Rows are one point carried round by a steady rotation, each followed by how many ticks it has turned.
The counts run from 0 to 291.
[ -6   4 -16  -7   5   7  -2  -2   5 -13 -10 -17   6   2 -19  20   4   9
   7  -9  23  -3  -9  -2  -6   7 -14 -12  12   4 -14 -11 -20   1  -7  -3
  -8 -15 -27 -15 -25   5] -> 42
[  4  -6  -4 -10  13  -6 -14   2   6 -12  15 -27  22   2 -15   8   9  19
  -5  -3  18 -14  -3  -6   4   4   4   9  10  -6  -6  -6 -13   3 -18 -18
 -12 -16  -1   2 -13  16] -> 240
[  5  -7   7 -12  24   2   8  -7   6   6  -7 -18  25   0  -8  28   8   2
  -5 -14 -11  -8  11  11  -5  -4  -8  -6  -2   6  -5 -13   4  -2  -8   2
   2 -30  -6 -18   6   0] -> 108
[  1  10 -18  -8   8  14   1   9   0   3   7 -20   4  -6  -2   5  12  13
  -7   6  20  -8   0  -4  -1   4 -13   2  18   4  -6 -19 -12  18  -2  -7
 -23  -1 -11   6 -22  18] -> 209
[ -7  -7  -3 -10  16   2   6 -13   3  -8  -8  -2  21  10 -10  16  27  15
  -5 -10  16 -11   0  -9  -9   0 -12  -1   2  11 -14  12 -16   9  -6 -18
 -12 -19  -6  -8   3  18] -> 37
[ -5   8 -15 -13  12  15  12  -4   9  -4 -12 -14   6  14 -10  28  17   3
   4 -13  24   2   5  -9   2   9 -19  -9   9  21  -8  -7  -1   5   0  -6
  -9 -17 -10 -17  -3  14] -> 44
[ -5   4  -7   5  13   6  -1  -8  -2  13  -5 -11  -3   1   5  17  21   9
 -19   4  17  -7   4   7  -5   1 -14  -6  -3  11 -20 -16 -19  11   3   1
 -13 -10 -30  -9 -13   4] -> 178
[ -3  -3  -8 -17  17  12  19   3   9  -7  -7 -16   6  22   0  20  15   1
   6 -10  15  12   4 -12   1   9 -12  -4  13  18  -7   0   1  -1   3 -15
  -9 -13  -5 -19  -5  11] -> 45
[  5  -8  -5  -5  19 -16   4  -4   6 -17  -1 -11  27   3   3  11  11  17
  -7   8  -4  -8  -6   9   2  -6 -14   2 -13  15 -18  11  -7  -3 -18  -5
  -3 -25  -8 -21 -11  -5] -> 150
[ 15   5   2 -14  21   8  13  -2   1  -3  10 -20  25 -17 -10  17  29  17
  -6   7  -9 -12   0  -7   5 -11  -6   0  -1  -2  -1 -12   6   5 -19   3
  -8 -13  -6   0  -1   1] -> 100
[ -2   4   9  -6  23   9  13  -6   7   7  -2  -8   1   3  10  19  39   8
   1   3  -1   5  -4 -16  -7   0   5 -11  15 -15 -14 -11 -14   2  -7  -5
 -14 -16  -7  -9  -4   9] -> 58
[ 12   0  -9 -17  25   7  11  -2  17  -5 -10 -15   9   2  -6  23  14  11
   5 -14   4  -7   6 -16   0   0 -19  -6   3   5   1 -15   8   8  -4   1
   1 -26  13  -6  -7  15] -> 76
[  1  -3  -7  -7  23  12  22  -3  -2  19  -1 -11  -2   3  14   4  16  13
 -16   4   8  -4   0   0 -13  -8 -24   0  14  11 -17  -4  -4  12  12  -7
 -17 -15   0  -4 -12   6] -> 185
[ -8  -2 -15  -1   3  -2  11   7   7  -9  -1 -24  21   8   0   7  18  14
  -6   9  19  13 -11  11  -3   3  -8  15   8  23 -14  -8 -11   3  -8   3
 -14 -10 -15 -19 -14  -6] -> 22
[ -4   4  -3 -14  19  -6  12 -12   6  -7   2 -14  -2  -5  -4  10   6  22
   0   9   6 -12   0  -6  -3 -11 -16 -10  17  -1 -23   1 -17  -3 -17 -13
  -9 -26  -2  -3 -24   5] -> 195
[ -3   0 -11 -10  18   3   0 -18   8   2  -7  -2   3   4 -15  17  15  16
  -2  -3   7 -27   2  -3 -14  -2  -8  -9   3   9 -13  -1 -11  12 -11 -18
 -12 -16 -10  -5 -10  18] -> 197
[ 17   1 -10  -8  18  12  -1  15   0   6   0 -29  21  -1   3  17  20   3
 -11  -5   9  -1  11   0  11   8  -9   7   1   5   7 -26   8  21   4   3
 -16  -6  -7  -3  -8  11] -> 95
[  8  -7  13 -10  14  -6  11   6  -1   3  13 -35  26  10   1  12   7   8
 -10 -10   0  -8  -2   9   0  -7   0  10  14  -4  -7  13   5  -3 -10  -8
 -12 -22 -13  -3 -17  -7] -> 111
[  6   0 -17 -16  14   7  14  10   3  -8  13 -21   3  10  -1   5   9  12
   6   2  10  -7   0  -4  -5   5   5   4  21  10 -12   0  -2   7  -9 -24
 -29   1  -6  -6 -23  10] -> 207
[ -4  -2 -11  -8  18  -4   3  -9  12   1  -4 -18  20  -2 -11  21   9  22
   3   3   9  -2   9  11 -14  -8  -3  -5   1  21  -1 -26 -10  12 -17   1
  -9 -13 -10 -12  -2   4] -> 222
[  2 -11  12  -9  24   7  13  -9   5   6   0 -18  23   9  -8  21  20   1
  -5 -20   0  -6  -5  -4 -18  -6  -2  -6   0   0  -7  -1  -2 -10  -2  -7
  -5 -27  -4 -24   5  -2] -> 269
[  1  -8 -14  -4  15   9  -1   5  -1   0  -6 -19  14  13   2  13   3   2
 -17  -9  17  -6   6   8   5   9 -29   0  -7  26 -14   6   0   6   8 -12
  -7 -19 -11 -13 -12   6] -> 159
[  2  -4  -2   0  14  -2  -2   2   4   5 -16 -20  16   9   6  22  28  12
  -5  -9  17   7   7   6 -14  -3  -4   4   3   3  -1 -22 -12  23   1   2
 -16 -13 -17  -7  -8  11] -> 63
[ -4  -9   2  -9  17   3  -1  -6   4   1  -2 -17  -2  26   4  12  19  11
  -8 -12  25  -2  -2 -10  -6   3  -1   2  11  -2 -16   8 -18   7  -3 -19
 -14 -19 -10 -10 -16  13] -> 39
[  3   6   3 -11  14  18   9  -6 -11   3  13 -18  25  -6 -11  19  15   8
 -17   7   4 -11   6   0  11  -1  -7 -12  -5   7 -12   2  -2 -11 -13 -10
  -6  -9 -28 -13   2  -5] -> 132
[ 15  -8  -1 -12  14   4   3   6  -7  12   5 -31  20  -9 -13  10  -1   7
 -19 -16   4 -19   1   9  -8  -8 -15   0  10  -6  -7  -6   1   4   4  -5
  -7 -21 -14  -6 -16  -4] -> 113
[ -4  -8 -12   2  19  12  -2   9  13   5   1 -21   6   7   1   9   0  -9
 -17 -12  11  -6  -1   5  -1  22 -19   5  10  11 -25  -7 -16  -2   7  -5
 -13 -18   1 -18 -15   7] -> 0
[  6  -8   9  -5  31   6  -8  12   1  -8   4 -22  15   3  14  18   8  -4
 -13  -1 -11   9  11   2  12  13  -7 -11  -4  -6 -20  -5  -8  -6  -3 -13
 -10 -19  -9 -22  -9   1] -> 129
[ 11  -3  -4  -7  21  16  22   4   5   8   5 -14  19   7  10  12  31  -3
 -15   6  -8  -7  -7   0   1   5 -12   5  -6  19 -12   1  11  -9  -2   6
  -8 -19  -1 -20   2  -3] -> 141
[ -5  -1  10  -2  24  -3  14   0  10   7   2 -24  14  10  13  19  10   4
  -5  -4   7  16   6   8 -10  -5   0  10  32   8 -10 -11  -8   4  -7   0
 -15 -18  -4  -7  -6   5] -> 225
[ 10  -5  -3  -5  21   5 -15   7  -2  -5   2 -22  23   4   3  20  11   2
 -20  -1   8  -5  16  -1  19   9 -14  -4 -14  10  -7  -8  -6   8  -4 -14
   1 -14  -9  -8  -1  11] -> 127
[ -2  -6   6  -9  19  -2  20  -2   7   5   7 -31   8   0   3  12   2  12
  -1   0   4  10   0   7 -11  -9   2   3  36   0 -14 -10  -9  -2  -9  -5
 -16 -19  -4  -9 -12  -3] -> 226
[ -3  11  -8  -3  27  14   6  -8   3  -3  -5   2  10   1   2  22  28   5
  -9  12  -2 -10   2  -9   6   7 -21 -18  -6  12 -22  -3 -15   1  -9  -5
  -6 -14 -11 -15   3  12] -> 172
[  6  -3  -3  -4  12  12  10   6  12  -2  -1 -25  15   9  -4  23  14 -10
  -1 -22   6  -1  -9 -11   5  14 -17   1   4  -1  -7  -7   1 -16   3  11
  -3 -30   2 -18 -14  -6] -> 276
[  1   3 -16  -5   1   0   0  -4   1  -6  -2 -20  10  10 -14  17   4   8
  -4  -4  16 -20  -8   7   1   2 -13   0  -7  17 -17  10  -7  -9 -12  -3
  -9 -20 -28 -13 -22   0] -> 157
[ -9  -1  -6  -5  14  11  21  -2   2   4  -5 -17  12  -6   1   3  19  10
 -14   2  18  12  -5  -1  -8  -3 -36   1  16  15 -15 -12 -12   7   8   2
  -6 -15  -4 -15  -4  -3] -> 24
[ 18  -7 -12 -16  19   1   7  14   6 -17   8 -32  28  -1  -6  12  -2   6
  -4  -4  -3  -5  -3   5  15   3 -16   7  -2  11  -4   2  12  -4  -9  -4
  -4 -21   3 -12 -18  -3] -> 118
[ 11  -3  -2 -10  21   9  23   7   1   5  16 -20  17  10  14   8  31   7
 -19  11  -7  -4 -10  -1   9  -1  -3  13  -6  15 -15   9   6 -10  -7  -2
  -8 -17   0 -13  -8  -4] -> 142
[  2   5   0 -19  12  -6  11 -12   6  -2   5 -20   1   9  -5  15  27  27
   6   4  12   1  -3  -5  -8 -12  15  -5   0  -4  -4 -12  -7   2 -21  -7
  -9 -14 -17  -9 -10  -1] -> 60
